The rows of Y fall into a few groups, which share some directions, and each row is roughly a mix of its group's hidden directions.
Y (105 x 10):
[[ 10  11  -3  13 -10 -14 -11  10  -4 -19]
 [ -7  -8 -27  -1  -7  -6  -3 -18  -3  -5]
 [ -7   8   3   4 -18 -24  -2  11  -8  -4]
 [-12 -15   5 -12  11   6  14   2  19   6]
 [-15   4  16  -8   0   5  -6  -2 -23  12]
 [ 12   6 -11  14   7  23  13   1  -5  -3]
 [ 15 -24   4 -14  -7  -6   7   0 -10   7]
 [ 20   8  15  -1  10   4   8  14  13   6]
 [  4  23   1  21  10   4   5  -5  11   4]
 [ 15  -3 -11  17 -10 -17  -8   1   9  -9]
 [ 21   1  11  -5   1   5  16  19   4  -4]
 [  5  14   8   7  14   8  16  15   8 -12]
 [ 16 -15 -12 -16  -5  16  -3   8   7  -1]
 [-16   0 -18   6   0  -1 -12 -23  -4   3]
 [  4   1   9  -5 -14 -18   3 -20  12 -10]
 [-17   7  -7   6  -5 -10  -4 -16 -21   3]
 [-11 -18  -1  -9 -22  -6 -12   9  -2  -2]
 [-15  25   4  14   7   7   3  -5 -10   1]
 [  5 -18 -15  -6 -12  11 -15  -6  -2  12]
 [  0  11  -2   0 -11 -13   1  17   9 -23]
 [ 15 -11 -16  21   8  -1  -7  10  -1   1]
 [ 13   7  -5  13  -8 -16 -11   6   8 -19]
 [ -1  10  10  -1  -6   4  20  12 -20  -7]
 [ 14  -7 -11  21 -11 -17  -9   0  -1   0]
 [ -7  16  15  -2  13   8  13   1 -18   1]
 [  5 -21  -7 -19  -9   5 -11  10   8  -3]
 [ -6  24  13   4   6  13   7  13  -7  -2]
 [-21 -11   4  -6   4  10   8  12   2  18]
 [ -2 -20 -10 -14 -13  -5  -2 -10 -16   5]
 [  5  -4 -15  17  -7 -15  -5  20   4  -3]
 [  3  16  12  11  16   6   1  12  16  -6]
 [ -4  -9   0 -19   9  10  19 -13   6   9]
 [-22  20  -4  16  -4   2  -1   1  -2 -11]
 [ 14  18  -1  11  18   7  10 -11   5   7]
 [ -2   3 -13   3  -8 -23   4  10  14 -14]
 [  9  -1 -16   9 -11 -22  -6   2  14  -3]
 [ 10  -6 -12 -13  -7  26  -5   0  -8  -5]
 [ -9  17 -12  12  11  -2  -8 -19   7   5]
 [  5 -12 -18   2 -14  19 -11  -1  -3  11]
 [ -4  14  16   1   4  14   2  23   2  -8]
 [  8   5  16   2  25   3  14   6   8  -2]
 [-12 -14   5 -12  14  10  12   1  16  10]
 [-13   2  10 -18  11  19   7  -6  -3   9]
 [ -5  -9  -6 -10  11  19   9  -8  -4  20]
 [ 15   5   1   8  17  20  15   7   3  -2]
 [ -5 -24 -12 -13 -12  -5 -14  -7  -2   2]
 [ -3  -9   4 -16  12  12  14 -18   2  12]
 [-11  -9   4 -15 -14 -18 -17  -4   2   4]
 [  0  20  11  18  13  12   7  -7  -6   6]
 [ 18  -9 -17  18  10   3  -3   7  -8   2]
 [  7   6  19  -1  25   3  13   4   5  -3]
 [  9 -12   6   2  13  17   0 -22  -4  10]
 [ -9  21  19   9   2  11   2  14  -5   1]
 [ 15   9   5  -5  14   7  21   4   0 -15]
 [ 13 -10   9 -22  11   6  -1  10  14  -5]
 [ 16  10  15  -1   8  -1  17  -2 -10  15]
 [ -6   9  18  -5  11 -21   8   7   8  -8]
 [-10  -9   0 -25 -11  -5 -18  -1  -5  -1]
 [  6  20   2  16  18   6   8 -12   3   5]
 [ -7  14  10 -19   4   6   6  14  -8 -15]
 [  3 -16 -11  -7 -13 -13 -14   2  18  -1]
 [  3  12   3  20  15  17  13  -1  -7   1]
 [  8 -18 -22   5  -9  -4  -9  -4  11   8]
 [ 10   7  -7  18   4  24  11  -3  -7   0]
 [-23   1   3  -2  -7   1 -14 -10 -18  11]
 [ -3   2  -5   6 -13 -29  -4  12   5  -1]
 [ -4 -22  -4  -6 -12 -11 -18   3  12  -1]
 [-17  10  -4   6  -7 -25  -3  -3  -1 -13]
 [ -2  17  12  16  15   9  12  -5  -8  -6]
 [-10  10  14 -11 -12 -20   1  -3  10  -9]
 [-14  -9   7 -11   7  12  12  -3 -11  19]
 [ -6   8  11 -21   8  13   2 -14  12  -4]
 [ 17  -8  -1 -11   5  27   4   4  -1   5]
 [-14  -4 -21   3  -7  -4  -8 -21  -6   1]
 [ 20  -8 -20  19   2  -1  -6   3   1  -3]
 [  8  18  13  12  15   5  10  11  10  -6]
 [ -4 -23   2  -1  -9  -7 -21   1  13   3]
 [-17  -9 -12  -5 -18  -3   0   6 -10 -18]
 [  6  21   9  13  15   7   8   9  12  -6]
 [  3 -26   8 -11 -12  -5  -3  14  -1  -6]
 [  7  14   0  10 -12 -17 -13   7  -4 -16]
 [ -7   3  10  -5   1  27   5  -2 -18   1]
 [-15  18  17  -8  -6  -3  -4  14  -5 -12]
 [-11  13   1 -26   0  11  10  -2   8  -5]
 [ 11   9 -18   4   3   5  21 -13  -8  -5]
 [ 13 -12 -10 -19  -9  20  -6   1  -2  -1]
 [  3  -1  21 -15  21   0   2   7  10  -3]
 [ -5   9  11 -21   3  16   6 -14   5  -8]
 [-19  -7 -18   1 -12  -7  -7 -13  -9  -6]
 [ -6  -8   7 -22  -5 -21 -10  -3   5  -7]
 [ 13  -9 -17   6  11  20  -3  -9  -1  11]
 [ -3   7  10  -3  13 -13   9  20  15  -8]
 [-23  20  -3  16  -3   4  -1  -3  -7  -6]
 [-14  -6  -5  -3 -16 -15 -15 -13  -9   7]
 [ 11   7   2  -2  -2  -8  -7 -15  21 -18]
 [  5   2  12   1  25  20   6   7   2   6]
 [ 19  11  -6   3  -9 -11  -7 -15   2 -17]
 [ 19   6 -11  18  -1  -7 -17   1  -2  -9]
 [ 15   6   2  12  18  14  17   6   6  -3]
 [  6   6  20  -3   1   8   6  26   4  -4]
 [ 13 -14 -17   4  11  16   2 -10   9   8]
 [ 20 -13 -15  19   3  -5  -6  -6   3   2]
 [-16  -4  12 -11   6 -23 -12  -7   0   3]
 [ -4  12  18  -2  13 -18  12   3   4 -11]
 [ 16  -1  -7 -15   5  22   8   4  -3 -13]]
Here is one row of each group, with its name. Which group are the others in?
[  6 -22 -16  -9 -13 -13  -3  -8   3   0] => (41)
[-11  -5 -15  -4 -24  -9 -13  -3  -7   3] => (24)
[ -2  -9   6 -13  12  14   9 -20  -1  15] => (91)

[  0  -4  10  -2 -16 -19   2 -20  12  -3] => (91)
[-17  15  10 -17 -14  -8   5   6   2  -7] => (91)
[ 10   0 -12  13  -2  29   3   0  -5   4] => (24)
[  0 -10  -7 -12 -21 -11  -9 -16  -8   1] => (24)
[  7 -14 -11  20   0  -4  -6 -11  10  16] => (24)
[ -1  -5  -7   3  19  21   3  15 -11   9] => (91)
[-17  17  12   4  -5 -17   1  -2  -5 -14] => (24)
[ 11 -19 -11 -20  -7   6  -6   9   9  -4] => (41)
[14  7  9 18 11 -2 21  2  9  1] => (24)
[ -6   3 -20   9   4  -1  -7 -26   1   5] => (41)
[ 10   3  19  -3  10  -3 -11   3  12  21] => (41)
